One turn moves every row onto another: examples first, then more rows asked:
Vidi: [ 11.6   2.2   7.5 -10.3  38.6  -7.3 -21.7  13.4  -8.2 -16.9  -3.7 -20.9
  -0.1   3.5  22.5  21.8   3.3   1.2  14.7   2.8  -8.2]
Divef: [ -2.7  14.6  -6.5  -2.3 -36.5  -0.3  -0.3   4.6   1.0  12.2   7.7   8.4
  17.8  -4.1  -0.6  11.1  21.3   5.9 -15.8  19.8  23.9]
zut: [-20.3   4.2   7.6  10.8  15.0  13.5   9.5  -8.6   1.5  -5.0   3.7  11.2
  -3.7   1.1 -36.3  19.7   3.0 -53.5  19.8   6.4  -5.8]
Mibul: [-25.9  -9.7   2.6   5.8   9.1  27.6  -3.4  -8.9 -12.4  13.7   3.6   2.3
  -5.1   0.4 -41.5   3.2   3.7 -43.2   9.4   5.0 -19.2]
vumu: [  5.6   7.8   7.4 -30.4   1.8 -24.0 -11.6  13.7 -20.8  -9.4  -1.6 -20.5
  -2.0  -1.5   9.6   1.2  12.9  18.7   9.3 -11.9   6.2]
pipar: [  8.5  -5.1 -14.3  -0.7 -46.2 -21.9 -17.3   2.5   0.3  -6.4   3.3 -11.0
   2.8   0.2  -9.0  13.5  -6.7  10.2  -6.3  19.1   2.4]
dipo: [ 16.3  -1.8  -9.4   4.4  12.8   5.9 -18.4  14.5  -4.7  -4.1   2.7 -13.9
   2.3   4.7  13.1  41.8  -7.9  22.1   1.2  22.0  -6.3]
Dusim: [ -7.9 -12.2  15.2  -3.4  11.0  -9.5 -19.0 -27.0  -2.6  -2.6  -8.6  24.1
   9.8  26.2  12.7 -22.2   9.5 -28.9  -1.0  11.2  -0.4]
todo: [  9.5 -11.6 -13.2  17.3 -12.2  10.2 -20.7 -10.1  -4.2   4.0   5.5   8.7
   6.2  14.6  -2.8  26.6  -7.7  20.6 -12.8  34.7  -2.3]
nifen: [  2.5  10.6 -18.2  26.8  23.9  31.6  20.1   3.8  -5.5  -6.4 -12.9  -5.0
 -34.3  -0.5 -20.6  -9.3   6.0   7.9   6.7   7.0  -3.5]
tukal: [-39.6 -10.4  10.4  -1.3  28.7  22.7   8.9  -0.5  -0.4   0.8  -2.6   0.5
   2.6   0.8 -34.2  -1.5  -0.3 -27.9  30.2   9.1  -6.0]
taf: [ -1.6  -4.4  19.4 -17.3  37.5 -15.0 -18.7  -2.7  -4.6 -10.9 -11.6   0.9
   2.5  14.6  27.0  -8.5  12.2 -23.3  13.7  -0.9  -3.9]
Teba: [  2.8  12.6 -20.8 -31.9   3.3 -11.2  -0.7  20.7  14.1 -14.2   9.6  -7.6
   3.5  -5.0  14.5  15.1 -14.8   5.8   1.0 -15.5  12.9]
Geziz: [  1.7 -11.3  -7.7   0.1 -40.5 -18.6 -21.4   7.2  18.0   8.9  -2.4  27.5
  12.5  10.6  -6.3  -2.3  -5.4 -14.1   0.2  10.9  12.3]
zinir: [  0.7   2.1  11.9 -29.3   8.0 -19.9 -18.4  20.5  -4.0   8.5  -5.2  16.9
   8.8   8.3  10.6 -13.8  14.9  -5.9  17.2 -22.3  17.0]
fegu: [  3.4  14.5   9.2  11.0 -32.1 -22.9  -7.6  -9.1  -8.2  22.9  -2.2   3.3
  24.8   9.1  -8.5 -18.6  18.5  -9.7  -4.6   6.7   9.4]
vizev: [ -7.6  11.9   5.8  23.2  36.2  32.0  14.4   7.7   8.1 -10.6 -10.7  -9.6
 -16.9   7.8 -28.7  -2.9   6.0   2.2  26.2   0.4  10.8]
mave: [ -1.3  -8.7   2.2 -19.5 -23.3 -18.8 -24.9  -5.6  -0.3  -7.4  13.3  12.8
  10.1  22.0  -3.7 -25.5  13.9 -19.4   8.8  -7.7  20.5]
vudoz: [ -3.5 -17.5  -1.4  12.5 -13.4   2.9 -17.5 -26.4   0.9   8.7  -3.0  31.2
  10.6  27.2   0.7  -2.1  -0.8  -7.4 -11.5  32.4   2.2]
Zekop: [-19.1   8.3  18.5  13.3  30.1  22.6   8.6  -1.6   8.3 -14.0   1.0  -4.6
  -3.0   9.3 -38.5   9.4   5.2 -28.3  32.0  -0.1  10.4]
Sorig: [-18.3  -9.5 -14.4  19.3  -0.4  32.5   0.8   0.8  -8.9  18.6   6.9   3.8
 -31.4  -6.1 -20.9   9.5   4.1 -38.8  -5.3  12.1 -14.2]
Furef: [  9.7   5.1  -2.7 -12.4 -16.7 -24.2  -8.0  27.0  -2.0   7.1 -16.1  -6.5
   0.5 -14.5   5.8  25.2  -6.4  24.1   0.6   3.8  -2.4]
rir: [-31.3  -0.4   7.3  19.9  40.8  14.7   5.7   5.6  -1.2 -19.4  -7.2 -10.0
  -4.8  -9.0 -33.2 -10.0  -1.9  -1.9  26.3   1.8  -0.8]
tas: [ 11.6  14.2  -5.4 -19.2   7.4 -33.1  -8.2   5.2   6.1  -4.1   1.3 -13.2
  10.4   8.5   3.2 -15.9 -19.4 -11.6  12.2 -27.6  -1.7]
vita: [  0.6   6.0 -27.1  22.9  11.2  21.5  20.5  -4.9 -14.5   2.8 -10.4   8.9
 -34.4 -10.1 -19.5  -0.1   3.1 -17.1  -5.7  12.8 -21.3]
tunun: [ 11.3  19.1 -17.7  -9.2 -15.2  -3.8 -16.5  13.8   0.3 -13.1  10.0   1.7
  18.0 -14.5 -10.5  21.0   1.3  15.2 -21.6  -8.0  16.8]
Kop: [-12.6   1.3 -16.2  12.1   4.4  12.7  17.9 -12.5 -12.7   0.4   0.8  13.4
 -20.8  -7.4 -29.2  14.1   2.6 -47.7   0.2  15.1 -22.5]
Nunar: [-10.1  -0.9 -16.4  40.2  11.1  23.7  -1.6   8.1 -10.9  -2.1   2.2  -6.6
 -41.1 -15.3 -19.4   1.2   0.8 -12.9  -8.9   7.0  -9.5]
Veka: [ -4.0   8.9   6.9 -11.7 -15.1 -32.8   9.0  -2.6   5.2  21.5  -2.4  -6.2
   9.3  18.5  14.5 -24.5   1.8 -22.3  18.5  -1.3   7.7]
sok: [-22.4   0.1  -7.1  34.3  30.9  19.0  11.7  18.0   1.7 -12.6  -5.5  -7.0
 -31.6 -15.0 -11.9  -4.6  -0.8   2.8  12.2  10.1   2.7]

Mibul moves to tukal
Geziz moves to mave
fegu moves to Veka
Now find these:
dipo moves to todo
Zekop moves to vizev

